In the data rows, the value 128 means zero.
Here is a table of points, one per row:
[111, 108, 120, 144, 157, 175, 149, 131, 120, 177, 157, 176, 123, 119, 114, 101, 111, 96, 126, 120, 167, 135, 119, 132, 135, 182, 126, 158, 137, 113, 90, 86, 157, 172, 113, 94, 109, 155, 134, 166, 133, 113, 120]
[109, 97, 105, 117, 108, 119, 137, 146, 123, 109, 140, 136, 123, 133, 105, 162, 112, 117, 116, 152, 125, 129, 111, 110, 141, 117, 137, 145, 96, 94, 175, 110, 136, 67, 171, 167, 130, 110, 84, 143, 141, 149, 126]
[202, 140, 100, 123, 137, 107, 143, 116, 159, 130, 122, 138, 173, 112, 83, 93, 139, 153, 107, 129, 100, 133, 167, 106, 145, 110, 94, 129, 95, 99, 121, 116, 145, 133, 114, 133, 154, 162, 126, 126, 106, 100, 91]
[178, 86, 109, 158, 152, 139, 107, 132, 124, 146, 105, 158, 107, 158, 96, 139, 119, 151, 158, 154, 69, 170, 134, 89, 136, 145, 127, 119, 121, 115, 144, 118, 162, 141, 125, 94, 128, 142, 150, 104, 123, 134, 114]
[114, 143, 140, 124, 136, 112, 116, 114, 123, 99, 144, 115, 113, 109, 162, 136, 102, 105, 160, 124, 101, 118, 96, 156, 147, 50, 127, 75, 126, 133, 111, 121, 121, 128, 159, 157, 160, 113, 100, 148, 115, 129, 117]
[135, 103, 144, 111, 151, 130, 130, 149, 110, 85, 138, 111, 153, 136, 142, 122, 103, 100, 122, 138, 136, 112, 109, 120, 137, 156, 153, 119, 137, 105, 163, 156, 121, 119, 168, 159, 142, 92, 102, 136, 104, 140, 149]
[53, 113, 138, 117, 195, 127, 109, 134, 107, 133, 150, 112, 121, 86, 147, 134, 152, 137, 110, 96, 130, 151, 149, 116, 133, 190, 149, 200, 132, 173, 77, 128, 177, 135, 117, 142, 87, 124, 153, 125, 196, 146, 147]
[95, 145, 148, 99, 171, 156, 132, 128, 152, 154, 144, 133, 102, 139, 120, 112, 93, 123, 108, 157, 166, 189, 160, 142, 146, 140, 127, 168, 133, 132, 99, 93, 145, 144, 110, 129, 97, 149, 190, 120, 140, 143, 150]
[197, 137, 126, 138, 109, 88, 95, 130, 192, 154, 139, 154, 125, 162, 120, 126, 216, 152, 100, 93, 129, 106, 95, 117, 191, 110, 103, 158, 172, 149, 98, 140, 85, 142, 72, 130, 148, 158, 127, 127, 119, 90, 97]
[167, 133, 115, 131, 102, 116, 182, 136, 130, 123, 137, 145, 89, 141, 140, 132, 191, 129, 124, 117, 120, 120, 194, 160, 151, 99, 112, 140, 140, 183, 153, 140, 119, 115, 79, 131, 113, 100, 114, 129, 122, 51, 73]
[137, 116, 161, 160, 79, 116, 132, 132, 146, 92, 169, 151, 121, 138, 172, 107, 118, 125, 149, 134, 119, 119, 142, 159, 112, 55, 129, 182, 122, 134, 158, 150, 104, 69, 100, 121, 104, 122, 122, 140, 115, 83, 109]
[130, 113, 149, 140, 105, 117, 147, 108, 136, 138, 151, 125, 143, 80, 97, 139, 126, 122, 143, 123, 133, 94, 103, 139, 86, 106, 129, 83, 149, 129, 137, 159, 117, 88, 163, 168, 130, 121, 126, 130, 95, 129, 148]
[89, 133, 123, 125, 111, 154, 124, 126, 107, 108, 113, 119, 111, 109, 135, 102, 123, 134, 142, 145, 90, 122, 124, 145, 93, 171, 182, 115, 105, 134, 174, 97, 96, 112, 163, 152, 166, 147, 138, 101, 121, 131, 164]
[141, 131, 166, 118, 123, 128, 147, 112, 117, 138, 105, 94, 125, 127, 174, 161, 130, 153, 153, 98, 96, 126, 126, 83, 138, 192, 114, 100, 124, 139, 135, 93, 123, 131, 110, 120, 96, 141, 104, 144, 107, 144, 127]
[125, 122, 92, 160, 166, 152, 141, 123, 150, 129, 110, 159, 133, 152, 110, 92, 122, 111, 114, 100, 152, 133, 134, 120, 130, 155, 85, 158, 149, 155, 79, 89, 108, 106, 130, 87, 125, 163, 150, 138, 163, 144, 142]
[51, 131, 134, 86, 176, 126, 97, 135, 99, 172, 100, 123, 141, 122, 133, 114, 105, 136, 103, 135, 155, 151, 142, 157, 130, 211, 178, 170, 156, 151, 99, 126, 158, 133, 99, 122, 78, 124, 146, 136, 169, 128, 101]
[94, 142, 130, 124, 114, 138, 112, 157, 116, 112, 138, 118, 156, 115, 118, 154, 101, 125, 138, 100, 141, 129, 104, 144, 87, 88, 116, 124, 143, 129, 131, 153, 122, 113, 136, 132, 176, 127, 111, 114, 74, 129, 115]
[145, 106, 134, 109, 109, 118, 110, 115, 76, 114, 142, 126, 145, 100, 142, 127, 114, 107, 128, 124, 143, 132, 148, 162, 114, 91, 120, 86, 152, 124, 154, 152, 84, 117, 137, 144, 168, 124, 107, 133, 115, 173, 124]
[108, 146, 134, 151, 136, 122, 129, 137, 134, 113, 120, 93, 138, 107, 91, 154, 115, 107, 152, 148, 134, 127, 115, 141, 109, 72, 142, 91, 146, 125, 144, 160, 72, 130, 151, 138, 129, 120, 91, 134, 126, 114, 139]
[142, 163, 124, 109, 140, 165, 118, 128, 120, 150, 125, 111, 101, 159, 124, 142, 127, 180, 169, 120, 117, 130, 110, 147, 113, 183, 104, 126, 87, 101, 108, 136, 133, 149, 126, 112, 139, 133, 122, 146, 142, 145, 144]
[111, 124, 131, 130, 88, 161, 111, 135, 129, 91, 129, 139, 149, 148, 137, 125, 145, 100, 74, 127, 101, 139, 141, 147, 99, 45, 157, 113, 138, 155, 127, 113, 149, 100, 120, 174, 119, 74, 128, 143, 103, 131, 158]
[119, 125, 118, 138, 101, 119, 125, 138, 140, 90, 122, 122, 175, 111, 184, 176, 122, 113, 149, 167, 144, 109, 114, 140, 96, 163, 127, 111, 126, 115, 156, 130, 141, 152, 159, 150, 137, 110, 92, 122, 133, 120, 160]
[190, 180, 121, 163, 127, 72, 129, 100, 133, 129, 134, 154, 142, 152, 94, 98, 128, 150, 146, 151, 129, 168, 137, 93, 137, 143, 95, 105, 99, 129, 173, 141, 143, 154, 95, 102, 115, 142, 172, 151, 123, 117, 106]
[159, 121, 76, 101, 119, 112, 180, 124, 123, 88, 110, 130, 156, 169, 123, 116, 171, 138, 140, 133, 97, 92, 126, 118, 138, 120, 144, 136, 117, 114, 103, 115, 133, 169, 104, 100, 80, 141, 154, 104, 120, 157, 149]
[75, 123, 162, 125, 122, 112, 120, 109, 132, 90, 103, 117, 104, 105, 113, 149, 120, 115, 86, 113, 155, 112, 114, 175, 122, 83, 113, 104, 122, 131, 157, 141, 144, 126, 126, 147, 148, 110, 102, 126, 85, 145, 160]
[108, 96, 126, 90, 103, 123, 111, 137, 153, 103, 119, 104, 112, 80, 129, 168, 94, 96, 109, 113, 163, 122, 95, 135, 95, 124, 128, 93, 130, 126, 129, 147, 95, 108, 131, 150, 167, 67, 138, 147, 141, 144, 124]
[187, 175, 109, 114, 100, 86, 115, 165, 125, 137, 99, 161, 106, 142, 103, 94, 152, 125, 121, 126, 109, 102, 154, 92, 140, 86, 93, 110, 121, 98, 118, 138, 152, 136, 126, 111, 131, 191, 161, 137, 130, 88, 94]
[150, 130, 97, 182, 123, 123, 134, 157, 121, 167, 115, 99, 100, 148, 140, 122, 128, 120, 108, 141, 118, 146, 121, 126, 146, 188, 101, 103, 98, 121, 91, 153, 128, 123, 132, 97, 114, 157, 156, 80, 122, 118, 128]
[148, 135, 126, 104, 136, 148, 113, 124, 152, 157, 149, 93, 115, 138, 153, 110, 153, 161, 134, 132, 133, 112, 125, 93, 116, 136, 133, 118, 123, 117, 148, 116, 133, 167, 145, 89, 103, 137, 103, 97, 112, 172, 103]
[42, 130, 174, 93, 154, 195, 136, 72, 103, 164, 112, 141, 134, 114, 148, 113, 139, 116, 149, 120, 173, 170, 120, 107, 163, 154, 148, 173, 152, 150, 78, 150, 153, 145, 114, 131, 85, 109, 141, 73, 212, 134, 112]
[119, 107, 127, 129, 95, 116, 126, 133, 96, 118, 129, 104, 143, 143, 125, 139, 91, 162, 164, 142, 129, 87, 125, 117, 142, 120, 149, 132, 133, 131, 134, 119, 131, 127, 175, 130, 161, 87, 78, 127, 119, 121, 186]
[166, 141, 139, 183, 151, 125, 138, 115, 149, 188, 129, 135, 117, 140, 123, 136, 135, 137, 93, 125, 124, 112, 140, 109, 127, 110, 152, 151, 115, 92, 133, 108, 109, 147, 124, 81, 158, 145, 177, 149, 171, 136, 119]
These points spread out most along one direction. Take the direction at right angles to it along which they spread out most. Go by this last direction. Where along it does each point below lie, from 0 to 99? The average is 50, and the first point in the table lies past the average. One standard deviation of the points above along it is 16.
[53, 113, 138, 117, 195, 127, 109, 134, 107, 133, 150, 112, 121, 86, 147, 134, 152, 137, 110, 96, 130, 151, 149, 116, 133, 190, 149, 200, 132, 173, 77, 128, 177, 135, 117, 142, 87, 124, 153, 125, 196, 146, 147] 80
[114, 143, 140, 124, 136, 112, 116, 114, 123, 99, 144, 115, 113, 109, 162, 136, 102, 105, 160, 124, 101, 118, 96, 156, 147, 50, 127, 75, 126, 133, 111, 121, 121, 128, 159, 157, 160, 113, 100, 148, 115, 129, 117] 52
[95, 145, 148, 99, 171, 156, 132, 128, 152, 154, 144, 133, 102, 139, 120, 112, 93, 123, 108, 157, 166, 189, 160, 142, 146, 140, 127, 168, 133, 132, 99, 93, 145, 144, 110, 129, 97, 149, 190, 120, 140, 143, 150] 63
[111, 124, 131, 130, 88, 161, 111, 135, 129, 91, 129, 139, 149, 148, 137, 125, 145, 100, 74, 127, 101, 139, 141, 147, 99, 45, 157, 113, 138, 155, 127, 113, 149, 100, 120, 174, 119, 74, 128, 143, 103, 131, 158] 54
[187, 175, 109, 114, 100, 86, 115, 165, 125, 137, 99, 161, 106, 142, 103, 94, 152, 125, 121, 126, 109, 102, 154, 92, 140, 86, 93, 110, 121, 98, 118, 138, 152, 136, 126, 111, 131, 191, 161, 137, 130, 88, 94] 18
[119, 125, 118, 138, 101, 119, 125, 138, 140, 90, 122, 122, 175, 111, 184, 176, 122, 113, 149, 167, 144, 109, 114, 140, 96, 163, 127, 111, 126, 115, 156, 130, 141, 152, 159, 150, 137, 110, 92, 122, 133, 120, 160] 60
[166, 141, 139, 183, 151, 125, 138, 115, 149, 188, 129, 135, 117, 140, 123, 136, 135, 137, 93, 125, 124, 112, 140, 109, 127, 110, 152, 151, 115, 92, 133, 108, 109, 147, 124, 81, 158, 145, 177, 149, 171, 136, 119] 37
[94, 142, 130, 124, 114, 138, 112, 157, 116, 112, 138, 118, 156, 115, 118, 154, 101, 125, 138, 100, 141, 129, 104, 144, 87, 88, 116, 124, 143, 129, 131, 153, 122, 113, 136, 132, 176, 127, 111, 114, 74, 129, 115] 54
[202, 140, 100, 123, 137, 107, 143, 116, 159, 130, 122, 138, 173, 112, 83, 93, 139, 153, 107, 129, 100, 133, 167, 106, 145, 110, 94, 129, 95, 99, 121, 116, 145, 133, 114, 133, 154, 162, 126, 126, 106, 100, 91] 22
[130, 113, 149, 140, 105, 117, 147, 108, 136, 138, 151, 125, 143, 80, 97, 139, 126, 122, 143, 123, 133, 94, 103, 139, 86, 106, 129, 83, 149, 129, 137, 159, 117, 88, 163, 168, 130, 121, 126, 130, 95, 129, 148] 52
[135, 103, 144, 111, 151, 130, 130, 149, 110, 85, 138, 111, 153, 136, 142, 122, 103, 100, 122, 138, 136, 112, 109, 120, 137, 156, 153, 119, 137, 105, 163, 156, 121, 119, 168, 159, 142, 92, 102, 136, 104, 140, 149] 61
